Rows are one point carried round by a steady rotation, each followed by how many ticks it has turned.
The counts run from 0 to 528.
[-17  10   8  18 -28  27  30  -2   6 -37  -6  32   5 -25   0  23  37 -39
  17   4  14  32 -11   7  14  35  -4  18  22  -7   6  10  33 -38 -50  32
 -22  -9  36   0  -7  16  14   5 -24   6   5   5  -3]  348
[-15  -8  13   2 -27 -12  11  28 -10 -27 -23  31  26 -19  -4  44  -1 -12
  25 -11   0  35   2  29  25  27 -38  15  -1  11  -5   2  28 -22  -1  32
  11 -15  35  32  11  27 -27 -13 -27  25  -5  33 -16]  149
[-22  15 -21 -19   3  37  28   8   9  13   2   0   6   6   0  11  23  39
   6   9 -16   9   7 -25  11 -32 -14  18 -26  25   8  -4  -3   6  15   6
  21 -18   1  19  16  79  21  17  34  22  33  31  14]  468
[-40  35 -42  14   0  35  40   9  13 -37  -9   7 -27  -2  -3   2  -7  11
  -9  10 -17 -11  -2 -33  -8 -16  -6  -2  25  12   6 -17  -2  -7  10  18
  -2  22  12   6   7  50  52 -10  31  13  41  10 -18]  267
[-13  15 -17  -6  19  24  26 -16  11   1 -17  -5   0  12  18  18  13  -2
   1  14  -2  75  36  17  26 -17   8   4 -11  36  21   1 -27  -5  26  -6
  15 -26  -9   1  39  22  12   6 -13  54  -7  30   6]  296
[-23   5 -34   9  -3  36  15 -18 -17   7   3  24  48  22  14  33  11 -22
  17 -16   5   7  12   0 -48  14   9 -12  15 -26 -32  20  22  11 -21  41
 -29  33  28  -5  29   7 -18  -9   7  27  14   3 -20]  413
[ -9  14   0  11  33  27  22  27 -29   1 -21 -20  21  -3  -3  -1  13  48
 -13  21  -6  20  -2  23  -7  28   1  16 -19  -2   9 -20  14   0  36  11
  28 -17  54 -23  28  21 -15  43 -11  38   4 -19  17]  382
[-28   1  -5 -19 -10  51  38   4  10  -2  11  12  13  -3  -4  21  27  38
  21  21 -24  18  12 -19  34 -20   8   1 -13   8  -2   9 -19   5  13  -4
   3 -28   8  17  28  67  19  -5  31  33   9  22   3]  472
[  1  53 -10  23  14  25  10 -17   2  13  -2  -6  -7 -21 -16  29  34  -5
   3 -34  -8  39  12 -16  15  -2 -14  27   7 -12  21 -22  27 -33 -34  34
 -22 -32  32 -10  -2  39   3  11  -4   1  16  25  25]  336
[-30  17  -9  12  21  34  46 -17  -1 -15  -1  -1 -14  18  36 -13  19  -3
  -9 -31   8  26 -12   6 -42  41 -14  25 -26  24  17   9  25   1  17  30
  -9  11  48 -19   8  10   7  14  -7 -13 -35  28  -4]  4
[-34  22 -12  -4  19  33  39  -7 -13  -2  -6  -9 -21  12  28  -9  11  13
  -7 -32   8  34 -18   1 -31  23 -13  25 -26  43  16 -10  28  13  20  28
   7  12  47 -19   9  21  -2  25 -18 -27 -19  28  13]  7
[ 15  29 -61  21  35  20  31  -2 -12 -14   3  11   2  21  36  22  -8   1
  -2  -7 -33  -7  -8 -19 -40  -1  -9   1 -11 -14 -14  15  -8   8  28  54
   1 -25   5 -12  15  26  21  25  36  -9  20  -1 -14]  245
[ -9   9 -13 -14  17  55  30  -9 -18   4 -21 -11 -12 -16   7   0  14  17
 -11 -20  -1   8 -12 -19 -10  22   1  16  -8 -12  11  16  37 -23  18  26
  11  -7  70 -30  -7  25  31  13  -2  16   9 -34  38]  182
[ -2  52  -6  18   9  24  10 -12   1  13  -2  -3  -1 -22 -17  31  36  -2
   4 -33  -3  44   6 -14  20  -8 -11  26   7 -10  21 -23  29 -31 -35  30
 -21 -29  34 -10   2  43  -2  14 -11  -1  22  26  31]  337
[  1  12 -40  -5   6  32  29  -2  -4 -21  16  26  -2  -6  14   5   8  -2
  21  20   1   5   4  -5 -60  -9  13  40   6 -21   0 -12  -9  -6 -11  38
   6  26  13  15  20  28  34  44  17  -3  54   6  -3]  47
[ 14  21  -5 -12   2   2  11   1 -21   8 -28   4  15 -10  11  44   8   0
 -12 -24 -17  28  -8   5  -6  21 -51  22 -42  13  30  -7  51 -23  15  23
  24 -36  30 -11   3  35 -13  13 -19  21  25  13  17]  161
[-20  10 -55   1  34  -8  37  43 -14 -14 -43 -10 -22  26  20  27 -11   5
   0 -17 -17   3 -19 -17 -13  -4 -35   5  10  40   0   1 -17   7  25  26
  36   6   7   8  27  42  20   7   9  -2   7   1  -7]  444
[ -3  13 -10  17  35  12  16   2 -14  -4 -26  -8   8  -5  24 -17  14   4
 -22   3   7  15   2  40 -36  39 -27  26 -24   8  10   5  39 -15  25  33
  28  -3  42  -6   1  12   4  63 -17  27  22 -12   4]  376
[-41   0  -8  -7  30  40  15   4 -27  14  -7  -2  20  15  13  12  33  23
  18  -9   4  33  16  33 -27  11   8  14  24  16   0   4   7  23 -23   4
 -13  31  31 -17  47  29 -42  26 -26   8   0  19   9]  210
[-51  26 -30 -11  -2  34  21  -6  10 -12 -26  11 -14  -9   0  26   5  19
   4  -5 -18  27  20   2  28 -39 -11 -29  48  31   1  12  -8   6  10  -1
  -8  21   1   6  20  50  15  -6  -2  17  48  15   0]  274
[ -9   1  13  18  16   2  31  20 -16 -26 -13  12  26 -12  12  20  13 -16
   4  27  -5  17  -6  55 -10  63 -35   6 -11  -4   4  17  11 -12   4  19
  16  -1  44  16  31 -14  12  24 -35  29   5 -25 -16]  369
[  6  25 -27  -8   9   9   5 -11  -8   6 -11 -11 -20   2  -4  14 -17  -9
  -4 -29   7  46  31 -12  28 -16  -4  39 -17  24  -8 -17  -4 -22  48  50
  21 -28  31  34 -13  27  21  19   1  20  -7  22  24]  313
[-37   6 -11  -3  35  43  16  -2 -26  17 -12  -7  12  14  14   8  34  26
  12 -13  -2  32  20  29 -29  12   7  12  26  14   5   4   5  20 -26   1
 -17  27  31 -25  45  30 -41  25 -22   7  -3  16  10]  209
[-24   5 -25   3   0  44  18  -4 -33   9  -4   8  47  18 -10  52   7  10
  19  -5 -19   3  16   0 -20  15  13 -18  19 -30 -31   7   6  19  -9  19
 -30  20  39 -14  43   8 -27 -17   7  33   4 -11 -12]  409
[-37  -4  11  -7  15  51  32  13 -25   3   3  -6  18 -14 -12  21   9  25
  22  -2  -2   1  -1  13   6  33  -7  -5  22 -20 -11  24   8   4  -2  13
  -5  29  82   6  31   6  15 -19 -15  14  -3 -36  20]  191
[-13  41  11   9 -14  21  17  12  -2  -1   7   9  17 -26 -26  43  39   1
  23  -7   5  44 -12  -7  33   0  -6  15  10  -9  18 -31  21 -17 -41  17
 -18 -14  39   4  26  37  -4   1 -29   2  22  16  30]  341
[ -7   6 -45   2  22  45  34 -19 -53  21   1 -15 -30   0  16  28  -4  16
  14  12 -39  19  18   0 -27   8 -27  22   1  13 -11   8   2   0  -8  40
  10  -8  19 -30   4  16   4  34  27 -27  17  -4   2]  29
[ -1  -5  10   1 -15  37  26   5  -6  -2  14  17  49 -10  25  12  17  -7
  17   7  31  20 -24   1  -8  33 -18  11 -32 -14   3  30  53 -14   9  40
  23 -19  54   2  -2   8  23  -1 -17  24  21  -7  23]  173
[  6  31 -16  -8   9   7   8   3 -17  13  -2 -15 -11  -4 -24  36 -18   7
   9 -22  -7  43  29 -12  44 -14  -8  31 -14  12  -6 -28 -17 -12  42  39
  18 -34  42  37   8  27  15   2  -5  18 -10  14  30]  316
[ -4  -1  10   2 -15  37  29  10  -7  -4  14  15  43  -8  19   9  13  -9
  12   9  30  12 -25  -5 -14  37 -17  17 -35 -12   5  22  52 -16  11  40
  22 -11  57   5  -3   8  29  -1 -13  22  22 -10  21]  174
[-31  21 -17   1  47  39  25  -1 -30  15 -18 -22 -13   9  -5   5  18  19
 -10 -15 -21   1  20  12 -49  32 -18  28  13   4  18 -16   6   4 -20   1
 -15  41  46 -14  40  27  -3  13  -6  13  -4  -6   1]  204
[  0  -9 -36  -7  -1  14  21  13 -34 -20   9  34  33  26  37  45  -9  -5
  35   4 -10  17  -5  16 -12   4   2  -8   3   4 -45  36 -11  31  26  51
   7  -9  11  12  25  14 -16  24  -1 -13  12   4 -12]  236
[ -4   3  -5  28  32  11  27   1  -9 -17 -22   3  13  -9  27  -7  16 -14
 -16  11  -2  14   6  48 -33  59 -30  19 -17  -2   6  23  29 -24  13  32
  17  -9  39  -5   4  -5  13  46 -18  32   6 -19 -14]  373
[ -6  43 -14  16  23  19  23   0  -6 -13  14  -6 -35 -11  16  -6 -16 -12
  -5  -6   2  62  12  -8 -15  10 -13  41 -12  34  36 -43   8 -19  16  29
   7  -5  20   9  22  18  33 -18 -30   6  -4  28  -4]  508
[  7  -4  14   6  -1  38  26   5  -8   1   0  12  49 -11  23  34  24   9
  19   7   5  37 -16   9  15  31 -15  -3 -26 -17  13  35  39 -14  11  21
  14 -49  44 -25  15   9  -2  -6 -19  33   5  -4  21]  169
[ -2  -4   2  15 -19  -8  23  15 -11 -33 -22  25  16 -11   0  43  -4 -24
   6  -4 -16  14   2  16   2  54 -50  27 -20   2   8   1  33 -37   1  35
   8 -25  29  17   1  15  -5 -17  -9  33 -12  22 -33]  153
[-22  17 -28 -20  -2  37   7   1 -46  21 -14  -4  33  10 -25  47  -2  29
   5 -15 -20  -1  15  -9 -15  -1   6  -5   8 -14 -26 -22  16  22  10  20
 -14  27  50  -8  36  28 -33   5   4  28  22 -13  11]  405
[-45  30 -42   2   9  42  31  -8  12 -23 -30   4 -31  -8   0  13   5  20
 -10  -6 -29  12  15 -17  15 -33  -3 -18  43  22   7   5  -4  -6  10   2
 -10  10   3 -12   9  54  29  -4  17  17  37  10  -6]  271
[-31  19 -20   2  49  39  27  -4 -31  16 -20 -23 -11  12  -4   8  22  24
  -8 -16 -22   9  19  15 -44  28 -10  25  15   5  18 -13   3   5 -22  -2
 -16  35  43 -22  42  28 -11  15  -7  14  -7  -1   1]  205
[ -5  45 -37  10  27  22  25  26  -1  -5  13   7  22   8  15  27   4  40
  19   2 -17  11 -24 -20  -4 -35   3 -20  -2 -11  -6  -8 -13  31  28  29
  11 -14  12   0  42  44  14  11  16  -8  48   6  14]  252
[-19  -1 -32  30  23  26  41   7  15  -4   5  -1  10  20  23  -1  16  11
   5  15 -16 -10  14 -14 -13   5 -37  19 -17  14   1  30  -3 -10   5  27
  21 -23  -7  14   1  52  37  10  56  24  14  33 -26]  461
[ 14  27 -59  22  31  18  34   0 -18 -21   7  13   3  22  33  26 -12  -2
   2   0 -32 -10  -8 -15 -41   7 -11   4 -15 -14 -16  13 -10   8  29  54
   4 -22   7  -7  17  21  25  23  37  -8  16  -1 -21]  244
[-19   5 -20  14  -4  17  37  17   8 -71   5  42  11   1   2  29  -8   4
  18   9 -13   2  14  12 -14   5  13   7  44 -10  -6   4 -27   8  33  16
 -17  26  20  38  33  10  16   5 -14  14  25   2 -32]  63
[-18   1 -35  26  22  31  38   2  15   0   1  -2   7  19  25  -6  18  12
   2  10 -16  -7  14 -16 -13  -1 -33  20 -17  16   0  30   1 -11   6  25
  18 -26  -8  10  -4  59  36  15  56  23  16  35 -20]  462
[-16  28 -27  -9  17  12  26 -13   6   2 -22 -10 -16  14   9  19   5 -12
 -19  16 -13  50  32   8  -1 -10 -16  14 -21  43  37 -24 -20  -8  20  -6
  17   1 -15  13  40  30  30   5  -5  52  12  29  -8]  292
[ -8   1 -51 -34   2  19  25  16 -52 -16 -23  11 -13  35  20  26  -3   2
   0  -1 -14  14  -7  -5 -38   9  10  36  -8  35 -11 -26  -3  22  17  27
  15  11  11  -7  24  40 -23  45  -5  -8  -1   9  -3]  226
[ -9  42 -32  15  25  25  30  29  -1 -10  16   9  26   6  13  27   3  42
  21   9 -15  12 -24 -21   0 -33   7 -22   4 -15  -5  -5 -16  28  25  24
   9 -16  13  -2  47  43  15   3  17  -5  41   5  10]  253
[-13  16   0  13   9  30   7  14 -26 -10  10  -1  -9 -11  19  14 -12   5
  28   5  23  80  17  15  38  -4   1  24  29  38  11  -5   6  -8  11  30
  13 -29  26  -1   8  15  -1  -9 -47  -6   1  25  24]  516
[-11  27 -58  -3  19  24  37  -2 -12  -3 -27   4   2  27  13  27  15 -18
 -11 -21  -8  13 -16 -33 -63   6  16   4   1  -7   6 -27   8   4 -17  21
 -13  27  13 -31  48  23   2  -3  10  24   3  -1 -11]  421
[-14  46 -20   1  37   3  -1  -8  16  35 -21 -12   6 -19 -14  14  28 -10
   8 -22   4  52  22  11  29 -32   2 -10   6 -11 -16  -6 -14 -20 -21  32
  -1  -7  22  27  37  40  14  12  -1  37   9   9  24]  121
[-29  -4  -5 -18 -14  54  37  -2  13  -5  11  18  15  -4  -1  21  27  35
  24  22 -23  21  15 -16  36 -21  12  -1  -8   4  -7  21 -17   3  11   0
  -2 -27  10  18  26  62  18  -9  29  33   5  20   1]  473
